Look-ups in named tables: a row name and a column name give one cell, copied from the table.

Rokave
|  | Bab | Menasu | Materu | Zok | Fafen | Dogotep | Lil | Budok | Nilefe | Gibeza |
|---|---|---|---|---|---|---|---|---|---|---|
| Rokufeb | 164 | 117 | 121 | 62 | 89 | 88 | 96 | 187 | 170 | 150 |
| Lat | 83 | 125 | 84 | 145 | 138 | 113 | 129 | 64 | 61 | 69 |
| Nas | 55 | 121 | 63 | 179 | 140 | 145 | 130 | 12 | 25 | 15 |
| Tusogeb | 125 | 75 | 100 | 118 | 53 | 203 | 48 | 145 | 187 | 166 |
| Fev | 175 | 104 | 128 | 52 | 93 | 99 | 89 | 197 | 188 | 179 |
| Lanuz | 66 | 78 | 123 | 167 | 137 | 111 | 143 | 35 | 83 | 27 |
| Gezimug | 62 | 81 | 81 | 195 | 110 | 185 | 99 | 16 | 45 | 48 |

Nilefe of Nas is 25
Zok of Fev is 52
Gibeza of Tusogeb is 166
Zok of Gezimug is 195
Bab of Tusogeb is 125
Nilefe of Lanuz is 83
Dogotep of Lanuz is 111
Dogotep of Gezimug is 185
Fafen of Lanuz is 137
Bab of Rokufeb is 164
Dogotep of Fev is 99
Nilefe of Gezimug is 45
Dogotep of Tusogeb is 203
Zok of Lanuz is 167
Dogotep of Nas is 145
Lil of Gezimug is 99
Fafen of Fev is 93
Bab of Nas is 55

Gofimaz =
cols = Depo, Bonise, Nogumo, Vubukur, Gapanu, Veb, Rov, Tosoda, Gisurob, Gesanif
Nufizuf: [48847, 36246, 38058, 47618, 51163, 42500, 55066, 53271, 48336, 59483]
Fek: [89849, 60659, 26945, 55575, 41630, 51726, 52981, 51453, 52434, 58108]
Fefozu: [54356, 55840, 57027, 49301, 32276, 32906, 45128, 39850, 52738, 31111]
Sok: [85456, 56706, 85521, 42162, 40564, 27655, 69297, 54818, 44796, 45833]
Lono: [97796, 48568, 29394, 34908, 45325, 54222, 46583, 44360, 31904, 40755]
Nesogo: [48100, 40423, 29550, 52513, 47022, 51399, 54736, 52055, 35498, 84149]
Zag: [86016, 42322, 20991, 53979, 44295, 77504, 37416, 44144, 43246, 34713]
Batenel: [17818, 70499, 34378, 42141, 52247, 42713, 63508, 53931, 70079, 62615]
Lib: [36274, 42480, 28430, 45183, 37500, 39252, 39527, 42601, 48139, 47636]
Tubu: [4304, 34958, 77270, 51575, 51946, 43753, 44493, 48990, 70417, 57639]
Pul: [42587, 39615, 56307, 35226, 45514, 48150, 50559, 61432, 55247, 30747]
Kalid: [65244, 51312, 49281, 32786, 35072, 49959, 39904, 55836, 41013, 39075]

What is the Veb of Lib in Gofimaz? 39252
What is the Veb of Fefozu in Gofimaz? 32906
What is the Depo of Fefozu in Gofimaz? 54356
What is the Rov of Nesogo in Gofimaz? 54736
What is the Gesanif of Lono in Gofimaz? 40755
What is the Nogumo of Nesogo in Gofimaz? 29550
What is the Vubukur of Zag in Gofimaz? 53979

Zam:
|  | Per | Boz | Pel | Vin | Gufi | Bup | Fomana | Dedelot |
|---|---|---|---|---|---|---|---|---|
| Pufofur | 37628 | 38593 | 45297 | 43004 | 48743 | 36809 | 32075 | 59138 |
| Luda | 38753 | 79210 | 60856 | 38113 | 49259 | 56321 | 22508 | 47344 |
| Gud | 34663 | 24765 | 63090 | 30426 | 57709 | 56869 | 23891 | 43297 |
| Bazudu | 47589 | 51872 | 56773 | 39818 | 48410 | 56211 | 56285 | 38093 |
| Dazi | 52825 | 61913 | 52860 | 47847 | 49158 | 53672 | 48592 | 46034 |
| Bez | 37899 | 63155 | 46191 | 39175 | 68907 | 43507 | 46905 | 35929 |
| Zufefan | 50191 | 55412 | 46662 | 38597 | 51758 | 37732 | 50362 | 44998 |
| Kovofe | 55549 | 55436 | 33456 | 38320 | 58273 | 53455 | 49202 | 51989 |
| Ref | 42527 | 58527 | 39656 | 53867 | 39443 | 71791 | 33574 | 53398 |
| Nom | 62208 | 47746 | 45365 | 35111 | 40407 | 50512 | 52586 | 51814 |
| Diz | 20786 | 62124 | 46805 | 54115 | 38131 | 45833 | 42929 | 56412 |
| Safo | 65722 | 74224 | 50581 | 41124 | 32071 | 43753 | 60291 | 65418 |
| Ralela | 41513 | 64409 | 55839 | 47407 | 52205 | 63960 | 43769 | 51860 |

What is the Fomana of Luda in Zam?
22508
What is the Bup of Diz in Zam?
45833
What is the Bup of Dazi in Zam?
53672
What is the Dedelot of Diz in Zam?
56412
What is the Pel of Safo in Zam?
50581
What is the Per of Diz in Zam?
20786
What is the Pel of Nom in Zam?
45365
What is the Gufi of Ralela in Zam?
52205
What is the Per of Safo in Zam?
65722
What is the Fomana of Kovofe in Zam?
49202
What is the Dedelot of Luda in Zam?
47344
What is the Vin of Safo in Zam?
41124
What is the Dedelot of Safo in Zam?
65418
What is the Dedelot of Gud in Zam?
43297
Which row has the largest Gufi? Bez

